In the rows, zero is written as 128.
One turn moves each row of this set onto another row. After a few examples, where does it send each row asked below?
rozu: [136 155 140 141 127 119 139 134 113 114 121 140 154 146 164  90]
fotor: [132 110 153 107 161 125 140 107 153 151 139 127 111 118  87 145]
fatu: [100 118 102 153 108 118 121 114 117 180 140 134 129 129 136 128]
zabam: [113 114 137 124 112 124 119 110 122 146  93 162 134 134  78 133]
perid: [100 128 122 134 105  97 100 131 111 153 124 163 139 141 132 122]
vofe: [137 128 128 130 130 159 116 117 123  94  83 144 143 130 101 112]
Bidi: [126 118 114 130 101 129 131 161 120  96 130 104 108 124 146 100]
Lut: [137 147 143 161 158 140 128 104 168 141 133 140 115 128 160 106]
fotid: [150 142 154 131 134 149 158 117 123 104  93 136 149 139 116  97]
Sebur: [128 128 163 124 119 118 164 108 122 149 100 154 140 142  90 116]
Mudoz: [114 142 152 133 111  90 145 125 113 161 129 157 143 148 138 108]
giki: [117 141 120 134 133 135 110 156 134  98 140 107 113 156 165 120]
vazif: [133 104 128 121 105 149 146 145 129  94 106 103 101 120 103 109]
legi: [113  95 134 115  92 119 148 139 127 134 116 117  94 123  89 124]
godu: [ 95 123 117 112 131  89 124 131 127 146 171 138 123 144 141 117]
Nav: [124 134  91 160 124 149 113 123 119 130 134 115 138 128 164 108]
puso: [140 120 105 150 133 182 132 104 129 118 102 112 136 120 114 115]
Silev: [108 108 147 115 123 133 139 124 144 142 114 122  97 152  79 155]
liv: [ 91 124 132 125 114 100 117 146 134 155 149 126 102 160 135 145]
felab: [155 127 141 113 177 154 134 117 153 105 133 110 122 115 115 124]
tuka: [139 138 129 124 168 123 116 136 143 119 165 114 125 122 164 118]
Bisaz: [105 109 121 125  89  99 132 156 119 136 141 117  99 128 132 114]
pupi: [117 124 139 117 152  93 122 127 141 166 171 130 115 124 135 140]
Von: [135 116 129 102 156 157 146 112 142  90 120 119 123 131  89 112]
zize: [127 144 113 141 123 133  96 138 112 102 115 146 148 137 154 102]
vad: [127 137 109 117 151 133 123 136 131  87 153 117 132 139 155  96]
simad: [115 104 116 142 118 150 139  95 129 167 110 129 123 122  85 136]
zavi: [104 104 135  98 134 113 148 107 139 148 138 140 112 138  75 132]
rek: [142 138 152 156 162 152 138  95 174 141 118 139 112 126 132 114]
sogu: [129 132 156 153 151 134 139  92 173 166 125 148 106 128 124 123]
Zuf: [125 141 146 160 149 123 131 103 169 166 139 149 110 130 153 115]
fopez: [135 126 137 122 143 170 131 134 146  87 105 103 110 148 107 130]

zize goes to perid
Bisaz goes to legi
pupi goes to fotor
Now find these:
fopez goes to giki
rozu goes to Mudoz
zavi goes to Von
rek goes to Lut
Nav goes to fatu

